Each path is a new rotation, seen through one point. The rows after it are directions, each followed by how far the rotation turns it, in deg/step (0 if it stays put).
Each turn is a multiple of 5 degrees from 10 to 175, or 0.
Each row of a path follows its step; steps can be skipped.
Path 1:
step 2: [-1.74  2.06  0.94  2.04  1.63  0.91 -0.15 -2.78  0.06 -1.14  2.33  0.92
  0.14  0.34  0.40 -0.63  1.76 -0.48 -0.69  4.11 -0.68 -1.54 -2.57  0.75
  2.24 -1.20  1.30 -0.02  0.37 -2.72 -0.54  3.53  1.06  5.18 -1.35  2.48
  3.88 -0.26  2.63 -2.02  0.66  1.55 -3.19  1.04  0.37 -2.75 -2.13 -0.21]
step 4: [-2.63  1.58  1.07  2.21  1.01 -2.10 -0.55  0.09  0.64  0.22 -1.15 -0.93
 -2.22  2.19 -0.35  2.04 -0.51 -0.56  2.20  1.04  1.39  0.04 -2.33 -0.19
  0.64 -1.01 -0.50 -0.67  0.04  3.44 -1.90  2.54  1.27  4.80 -0.47  1.90
  2.83 -1.88  0.94  0.21  2.44 -1.51 -3.87 -1.17  4.38 -0.78  2.06  3.51]
step 9: [ 0.64  1.07  0.08  1.56  5.19  1.11 -1.95 -2.80  2.02  4.31  2.68  1.63
 -0.83  0.47 -1.72  2.36  0.03  0.09 -0.43  1.30  0.00  0.15  0.26 -1.05
  0.99 -2.97  4.10  1.24 -2.89  0.78 -2.15  1.13  3.58  2.46 -1.89 -1.00
  0.26 -1.67 -1.64 -2.74  0.93 -0.52 -0.54  2.09 -2.09  0.31 -0.82 -0.12]
step 12: [-3.84  2.18 -1.64 -2.18  0.61  2.45 -0.19  0.88 -0.15  2.13  0.71  0.78
 -0.96  0.91  1.21 -0.80 -4.22 -0.90 -0.40  0.99  0.38 -0.32 -1.77 -1.96
  2.77 -0.93  5.15 -2.99 -2.24  0.77  2.47 -2.04  0.73  0.73 -0.84  1.32
 -0.86 -2.75  0.91 -1.53  0.16  1.83 -1.38 -1.39 -0.90 -0.37  2.65  4.44]
step 27: [-1.36  3.04 -0.20  3.63 -2.05  1.29  1.45  2.51 -0.49 -1.14  2.29  1.22
 -0.40  3.11  2.53  1.74 -1.00 -0.72  1.53  0.18 -1.05 -3.53 -0.66 -0.82
  1.50 -3.70  2.17 -2.93 -1.67  1.47 -0.37 -1.23  0.28  1.95  0.40  1.59
  2.53  1.37 -2.15 -1.31  0.66 -2.67 -3.06 -1.30 -2.52 -1.43 -0.26  2.82]
step 31: [-1.18  0.71 -1.77 -0.26 -2.91  2.80  2.50  2.55  4.51  0.80 -0.51  1.89
 -0.76 -1.65  1.91 -1.74 -0.26  1.48 -0.05  0.39 -3.61  0.75 -3.16 -1.19
 -1.31 -1.82  3.42 -1.87 -0.80 -2.30 -0.36  0.26  2.93  0.43 -0.09 -0.24
 -0.32 -0.72  1.69  0.08  0.90 -3.23 -3.46 -1.14  1.32 -0.39  1.79  3.94]
step 32: [ 0.05  3.13 -1.94  1.95 -1.49  3.02  3.97 -0.25  1.97  3.14 -0.80 -0.46
 -0.41 -0.73  1.84  1.32  0.86 -0.88  0.53  1.72 -0.20  0.53 -0.14  0.69
  0.39 -3.33  1.77  2.16 -3.70 -2.84  2.94  0.56  2.73  3.06 -4.21  1.34
 -1.63 -1.14  1.07 -1.83  3.10  1.43  0.10  0.34 -0.11 -0.67 -1.22 -1.43]
Speeds:
[-1.13 -0.23 -0.43  0.24  0.13 -0.41  0.82  0.26 -0.04 -0.01 -0.01 -0.10
 -0.56 -0.56  0.41  0.12 -0.16 -0.69  0.64  0.23 -0.35  1.00 -0.05  0.87
 -0.55  0.10 -0.36  0.68 -0.23 -0.17  0.35 -0.52 -0.57  0.09  0.20 -1.13
 -0.07 -0.52  1.40  0.12  0.56  0.55 -0.44  0.66  0.53  0.29  0.33  0.79] -> 40
[-0.40 -0.35 -0.52 -0.45 -0.14 -0.27 -0.45  0.45  0.71 -0.59  0.00  0.28
  0.40  0.61  0.49 -0.49 -0.06 -0.63 -0.25 -0.08  0.61  0.80 -0.28 -0.43
 -1.48  0.27  0.04  0.11  0.75 -0.10  0.90 -0.88  1.14  0.11 -1.01  0.69
  0.15 -0.30  0.16 -0.25 -0.02  0.07 -0.01 -0.01  0.01 -0.26 -1.10 -0.40] -> 20
[ 0.50  0.79 -0.03  1.29  0.41  0.11  0.47 -0.23 -0.87 -0.68 -0.35 -0.40
 -0.81 -0.23 -0.22 -0.81  0.01 -0.06  0.62  0.13 -0.58 -0.07  0.65 -0.46
  0.02  0.47 -0.32  0.62 -0.18  0.24 -0.23  0.23  1.23  0.40 -0.24  0.10
  0.01 -0.98 -0.50  0.11  0.22  0.80  0.57  0.42  0.70 -0.45 -0.43 -0.77] -> 170
[ 1.11  0.00  0.06 -0.29  0.10 -0.76 -0.03 -0.08  0.07 -0.46 -0.42 -0.07
  0.37  0.33 -0.19  0.22  0.35 -0.38  0.48 -0.39  0.33 -0.66  0.01 -0.78
 -0.39  0.00 -0.71 -1.56 -0.48  0.13  0.18 -1.25  0.33  0.00  0.84 -0.09
 -0.27 -0.10  0.16  0.19  0.34  0.40 -0.82  0.40  0.76 -0.71  1.07  0.40] -> 95
[ 0.66 -0.15  0.16  0.39 -0.98 -0.63  1.06  0.73  0.05 -0.23  0.65  0.91
  0.04 -0.39  0.68  0.26  0.71  0.44 -0.51 -0.23 -0.65 -0.52  0.15  0.24
 -0.42 -1.53 -0.01  0.35  0.55  0.15  0.26  0.06  0.20  0.35  0.62  0.77
 -0.01 -0.05  0.72  0.01  0.41 -0.09  1.00 -0.50  0.45 -0.14  0.15 -0.16] -> 10
[ 0.19  0.36 -0.32 -0.08  0.10 -0.43 -0.46  0.21 -0.18 -1.05  0.10 -0.59
 -0.03  0.16 -1.12 -0.68  0.49 -0.01 -0.36 -0.09  1.15  0.17 -0.02  1.05
  0.31  0.07 -0.58 -0.06 -0.35 -0.55 -0.35  0.80 -0.28  0.54 -0.16  0.49
  0.14  0.12  1.69 -0.01 -0.58 -0.33 -0.17 -0.71  0.67 -0.11  0.14 -0.64] -> 20
[ 0.36  0.18  0.04  0.08 -0.05  0.51 -0.74  0.86  0.98 -0.48  0.88  0.27
 -0.92  0.32 -0.49 -0.40  0.84  0.33 -0.26 -0.35 -0.73 -1.03  0.14 -0.37
  0.29  0.44 -0.07  0.38 -0.07  0.11  0.92  0.17  0.35 -0.04 -0.10 -1.34
  0.44  0.79  0.55 -0.73 -0.12  0.51 -0.33  0.45 -0.30  0.04 -0.31  0.53] -> 100
Path 2:
step 1: [ 1.34 -1.70  2.25 -1.15 -0.93 -0.73  0.34 -2.03 -2.85  2.56  0.40 -1.27
  0.01  0.12  1.22 -1.88 -2.08  1.97  1.87 -1.01  1.37 -1.77 -2.39 -2.91
  2.83 -0.66 -0.29 -2.93 -0.44 -0.18 -2.08  0.35 -1.22 -0.33  0.05 -3.02
  2.98  0.64 -0.71  1.00 -0.13 -3.50 -0.96 -2.34  3.47  0.79  0.77 -0.42]
step 6: [ 1.97 -2.56 -1.05 -1.63  3.14 -0.15 -0.13 -1.33 -0.34 -1.95  0.47  2.17
 -0.23  1.92  0.24 -1.91 -4.49  2.33  1.38 -3.42  4.63 -0.67 -1.54 -0.20
 -1.64 -0.29  1.13 -0.70 -0.29 -4.00 -1.48 -0.69 -1.45 -0.50 -0.03 -0.13
  2.14 -1.59 -0.79 -1.24 -0.38 -0.24 -0.79 -0.42  1.53  0.45 -0.09  1.24]
step 13: [-0.99 -3.57  2.05 -0.01  0.78 -1.78  2.40 -1.41 -3.66  0.51  2.64  2.33
  1.38  0.13  0.40  0.17 -0.25  2.19  1.11 -0.82  2.35 -1.27 -0.16 -3.19
 -1.82  1.37  0.19  1.85 -1.46 -0.02  0.31  0.84 -1.28 -1.99 -2.61 -1.68
  0.48 -1.00  0.29  1.36  1.86 -0.06  2.84  0.19  2.59 -0.53  3.67 -0.70]
step 15: [ 1.98 -1.14 -0.13 -0.49 -0.17 -2.57  2.60 -1.12 -3.04  0.82 -0.75  1.56
 -1.70  1.85  1.49 -0.57 -1.64  1.53  0.72 -1.27  5.52 -3.24 -2.27 -0.76
 -0.27 -2.73 -0.42  0.41  0.43 -0.36 -0.08  0.55 -0.32  0.07 -1.60 -1.49
  1.63  1.38 -1.91 -1.41  2.86 -2.04 -1.17 -0.87  1.60  1.17 -0.51 -2.52]
step 17: [ 1.76 -1.46  5.53  0.71  1.31 -1.28  0.16 -1.34  1.17  0.11  0.70  0.72
 -0.44 -0.23  0.10  1.97 -1.92  1.53  1.47 -3.13  2.22 -2.00  0.79 -2.73
  1.97 -1.19 -0.18 -0.16 -0.79 -0.63 -3.17  0.20 -3.37  1.97 -1.14 -2.18
  2.37 -0.41  0.08 -2.63 -0.75 -0.58 -1.29 -2.01  2.28  1.24  0.42 -0.24]
step 25: [ 2.06 -3.78  0.42 -0.53  3.53  0.02  1.08 -1.21 -1.28  0.30  2.32  0.47
  2.32  0.89 -0.65 -2.09 -1.37  2.41  2.14 -2.51 -1.00  3.69  1.99 -0.50
  0.19 -1.32  0.89 -1.59  2.35  0.99 -2.65 -0.02 -2.24 -0.79 -3.32 -1.35
  1.70  0.24 -1.21  1.39 -1.44 -1.36 -0.02  1.36  1.52 -2.43  0.82 -0.10]
step 29: [-1.86 -2.72 -0.32 -0.35  3.21 -2.06  4.40 -1.69 -1.86  1.09  1.15  1.62
  0.86 -1.28  0.79  1.56 -1.06  4.45 -0.10 -3.38  3.54 -1.24 -0.39  0.90
 -2.87  0.35 -0.28  1.97 -0.20 -0.01 -0.52 -1.01  0.08  1.28 -1.72 -1.88
  1.04 -0.31 -0.95 -0.08  0.69 -0.94 -1.36  0.59  2.10  2.21  0.50 -0.54]
Speeds:
[-0.35 -0.67 -0.02  0.53  0.61  0.65  0.10 -0.11  0.01  0.01  0.36 -0.43
  0.29 -0.08 -0.93 -1.10 -0.43  0.10  0.15  0.44  0.55 -0.11 -0.60 -0.54
 -0.76 -0.22 -1.35  0.23 -1.23  0.89 -0.51 -0.03  0.07 -0.06  0.16 -0.15
 -0.31  1.02  0.82  0.60 -0.57  0.51 -0.23  0.44  0.00 -0.03 -0.16  0.35] -> 115
[ 0.36  0.43  0.22  0.31 -0.22  0.83 -0.11  0.14 -1.48 -0.30  0.58  0.43
  0.12  0.67  0.24 -0.43  0.96 -0.16  0.53  1.75  0.66  0.19  0.25  0.47
  0.16 -0.31 -0.68  0.00  0.68  0.32 -0.19  0.25 -0.02 -0.29 -0.19 -0.03
 -0.67 -0.07 -0.55 -0.63  0.00 -0.45 -0.73 -0.14 -0.38  0.20  0.41 -0.64] -> 60
[ 0.04 -0.65  0.13 -0.71 -0.48  0.45 -0.65  1.02  0.60  0.37  1.32 -0.34
 -0.77  0.10  0.30 -0.23  1.61  0.15 -0.04 -0.66  0.20  0.00 -0.22 -0.56
  0.52 -0.71  0.05 -0.85  0.03  0.28 -0.66 -0.08  0.06  0.13  0.97  0.49
  0.34 -0.31  0.22  0.65 -0.02 -0.19 -0.40 -0.29 -0.08 -0.02 -0.46 -0.12] -> 160
[-0.56 -1.17 -0.82  0.45  0.21 -0.04  0.60  0.18  0.22 -1.29 -0.11  0.03
 -0.42 -0.11 -0.08 -0.34  0.76 -0.21  0.43 -0.18 -0.24 -0.14  0.90  0.00
 -0.73  0.36 -0.30  0.46  0.28  0.02  0.68  0.20 -0.41  0.25 -0.43  0.45
  1.14  0.07 -0.35 -0.70 -0.91 -0.62 -0.47 -0.54  0.29 -0.15 -1.07 -0.07] -> 95
[-0.66  0.05  0.48 -0.26 -0.26 -0.97 -0.09  0.14 -0.37  0.58 -0.63 -0.67
  1.20 -0.47 -0.01 -0.53  0.80 -0.03  0.22 -0.67  0.71  0.33 -0.49 -0.69
  0.27 -0.09 -0.20 -0.13 -0.09 -0.19  0.97  1.03 -0.27  0.74 -0.02 -0.66
 -0.45 -0.13  0.15 -0.91  0.10  0.16 -0.85 -0.09  0.09  1.04 -0.31  0.09] -> 25
[ 0.22 -0.55  0.12 -0.62 -0.03  1.04 -0.52  0.72 -0.25 -0.01 -0.36 -0.21
  0.38 -0.68  0.46 -0.41 -0.69 -0.64  0.39  0.00 -0.28  0.41  0.49  0.25
 -0.28 -0.72  0.98  0.90  0.20 -0.22 -0.16  0.65  0.49 -0.90 -0.63  0.59
 -0.07 -0.31  0.37  0.42 -0.08  1.26 -0.58 -0.06  0.74  0.65 -0.38 -0.44] -> 25
Path 3:
step 3: [ 0.37 -0.29  1.68 -1.07 -1.00 -1.52  1.75 -0.52  1.02 -0.92 -1.73  3.09
  0.70 -2.89  1.29 -1.63  0.25 -3.23 -4.39 -0.13 -2.20  0.76 -3.62  0.53
 -1.00 -2.76  0.62  1.10  3.10 -1.28  0.98  3.45  2.25 -1.02 -1.55 -1.72
 -0.80 -2.13 -0.50 -1.19  1.49 -1.91 -0.19 -1.33  2.47 -0.57 -1.41 -0.60]
step 10: [-0.86  0.46 -3.14 -0.65 -0.78  0.52  3.45  1.11 -1.77  1.28 -1.80  2.75
  0.74 -1.22  1.30  0.63 -2.61 -0.95 -2.27 -2.31 -1.19  0.74  0.27 -2.24
 -0.98  0.18  2.31  1.58 -1.01 -1.00  3.55  2.99 -0.79 -2.44 -1.81 -1.84
 -3.75 -0.65 -0.06 -1.79  1.27 -2.54 -0.51 -2.47  0.29  0.92 -0.51 -1.91]
step 11: [-0.06  1.07  0.11  2.09 -0.60 -0.20  0.67 -0.90  2.19 -1.16 -1.30  1.36
  0.77 -1.00 -2.29 -0.85 -0.16 -0.88 -1.60 -2.99 -1.20  0.46 -0.91 -0.25
 -4.55  0.08  2.30 -1.66  0.17 -2.57  0.71  5.00 -0.83 -0.93 -1.35 -1.32
 -2.51  4.05  1.58  1.09 -0.21 -0.50 -0.32  1.63  3.87 -0.74  0.96 -1.47]
step 14: [-0.44  2.57  1.38 -0.97  0.37 -1.63 -1.31  2.25  1.14 -0.15 -2.04 -0.11
 -1.55  0.28 -0.80  0.74 -5.24 -0.92 -1.83 -2.52 -2.18  1.15 -1.99 -0.71
  0.63 -2.22 -2.16  2.92 -2.21 -1.86  1.42 -0.84 -1.52 -2.22 -1.58 -0.92
 -3.88 -1.55 -0.02 -1.67  2.81  0.86 -1.89  0.66  0.16 -0.93 -0.52 -1.18]
step 20: [ 1.18 -1.02 -0.15  3.51  0.11 -2.09  1.45 -2.09  2.62  1.06  0.36  2.17
  0.65 -1.76 -2.13  1.35  1.29 -3.49  0.20  0.90  1.66 -2.32  0.22 -1.75
 -1.45  1.06  1.88 -0.85  2.00 -2.22  1.33 -3.16  1.92 -2.07 -0.16 -3.13
 -1.16 -1.73  2.20  0.13  2.81  0.87 -1.80 -0.22  3.60 -0.20  0.47 -0.74]
step 22: [ 1.91  0.13  3.29 -2.38  0.72 -1.45 -0.71  0.15 -1.18 -1.43  1.15  1.80
  2.99  2.26 -0.66 -2.21 -2.21  0.21 -4.22 -1.65 -1.32 -0.01 -1.81 -1.16
 -0.93 -0.30 -0.70  0.75  0.96  1.83  0.83  4.11 -2.39 -2.73 -2.55 -1.34
 -0.99 -2.05  0.84 -1.69 -0.06 -0.26 -0.04 -0.05  0.38 -0.42 -1.56 -3.81]
step 35: [-0.98  1.18 -0.93 -1.88 -0.06  0.70  1.66 -1.56 -0.17  2.17 -0.48 -0.40
 -0.66 -1.76 -1.73 -0.26  0.17 -0.28 -3.24  0.47  1.61 -3.90 -0.69  0.58
  2.21 -0.78  1.24  1.19  1.33  3.95  4.95  1.22 -3.51 -0.62 -1.75  0.68
 -0.75 -0.16  1.74  0.48  4.46  1.04 -0.30 -1.82 -1.06  0.52 -0.26 -2.09]
Speeds:
[-0.19 -0.71 -0.51  1.12  0.05 -0.04  0.65  0.74  0.00 -0.47  0.43  0.54
 -0.55 -0.13 -0.32 -0.79 -0.15  0.71 -0.39 -1.11  0.01  0.07  0.30  0.43
  1.01  0.32  0.37 -0.23 -0.34 -1.05  0.14 -0.65  0.87 -0.33 -0.45 -0.31
 -0.90 -0.41 -0.31 -0.01  0.20  0.19 -0.19  0.58  0.20  0.39 -0.24  0.96] -> 110
[ 1.38  0.46 -0.01  0.01 -0.36  0.08  0.70  0.05  0.06 -0.06  0.29  0.36
 -0.05 -1.26 -0.19 -0.52 -0.09  0.29 -0.11 -0.38  0.93 -0.26  0.70 -0.39
 -0.28 -0.67 -0.14  0.73  0.56  0.48 -0.42 -0.31  0.14  0.37  0.62  0.38
  0.59  0.73 -0.58 -0.35 -0.14  0.31 -1.63  0.32  0.43 -0.14  0.21  0.17] -> 90
[ 0.76  0.35 -0.87 -0.13  0.08  0.47 -0.54  0.22  0.29  0.08 -0.16  0.08
  0.19  0.28  0.20 -0.09  0.77 -0.22  0.44 -0.06  0.59 -0.53  0.44 -0.54
  0.23  0.19  0.32  0.74 -1.09 -0.55  0.58  0.56 -0.28 -0.85 -0.70  0.45
  0.22  0.01 -0.40  0.39 -0.91 -0.20  0.18  1.06  0.49  0.83 -0.88 -1.03] -> 25
[-0.13  0.14  0.21  0.96 -0.08 -0.97 -0.42  0.22 -0.28  0.79  0.57  0.32
 -0.33 -0.04  0.15 -0.74  0.48 -0.96  0.82  0.86 -0.39  0.39 -0.59 -0.02
 -0.53 -0.83 -0.52  0.91 -0.45 -0.50  0.06 -0.87  0.19 -0.49  0.13 -0.80
  0.24 -0.61 -0.98 -0.57  0.29 -0.16 -0.23  0.10 -0.39 -0.46 -0.26 -0.25] -> 60
[-0.14 -0.60 -0.82 -0.91 -0.27 -0.31 -0.09 -0.13  0.69 -0.03  0.45 -0.73
  0.13  0.33  0.04 -0.23  0.33  0.33 -0.27 -0.32  0.52  1.01 -0.27  0.45
 -0.32 -1.21 -0.21  0.28 -0.71  0.42  0.81 -0.12  1.21 -0.26  0.44  0.16
 -0.05  0.29  0.51 -0.11  0.34 -0.64 -0.39 -1.00 -0.14  1.22 -0.01 -0.10] -> 160
[ 0.49 -0.58  0.37  0.12  0.34  0.25 -0.19  0.96 -0.62 -1.36  0.25  0.17
  0.63  0.23 -0.81 -0.63  0.20  0.15  1.52  0.56  0.35  0.94 -0.66 -0.10
 -0.02  0.28  0.81 -0.49 -0.11  0.25 -0.51 -0.21 -0.30 -0.15 -0.41  0.51
  0.31  0.23  0.16 -0.18  0.64  0.48 -0.15 -0.38  0.34  0.42  0.61 -0.64] -> 100
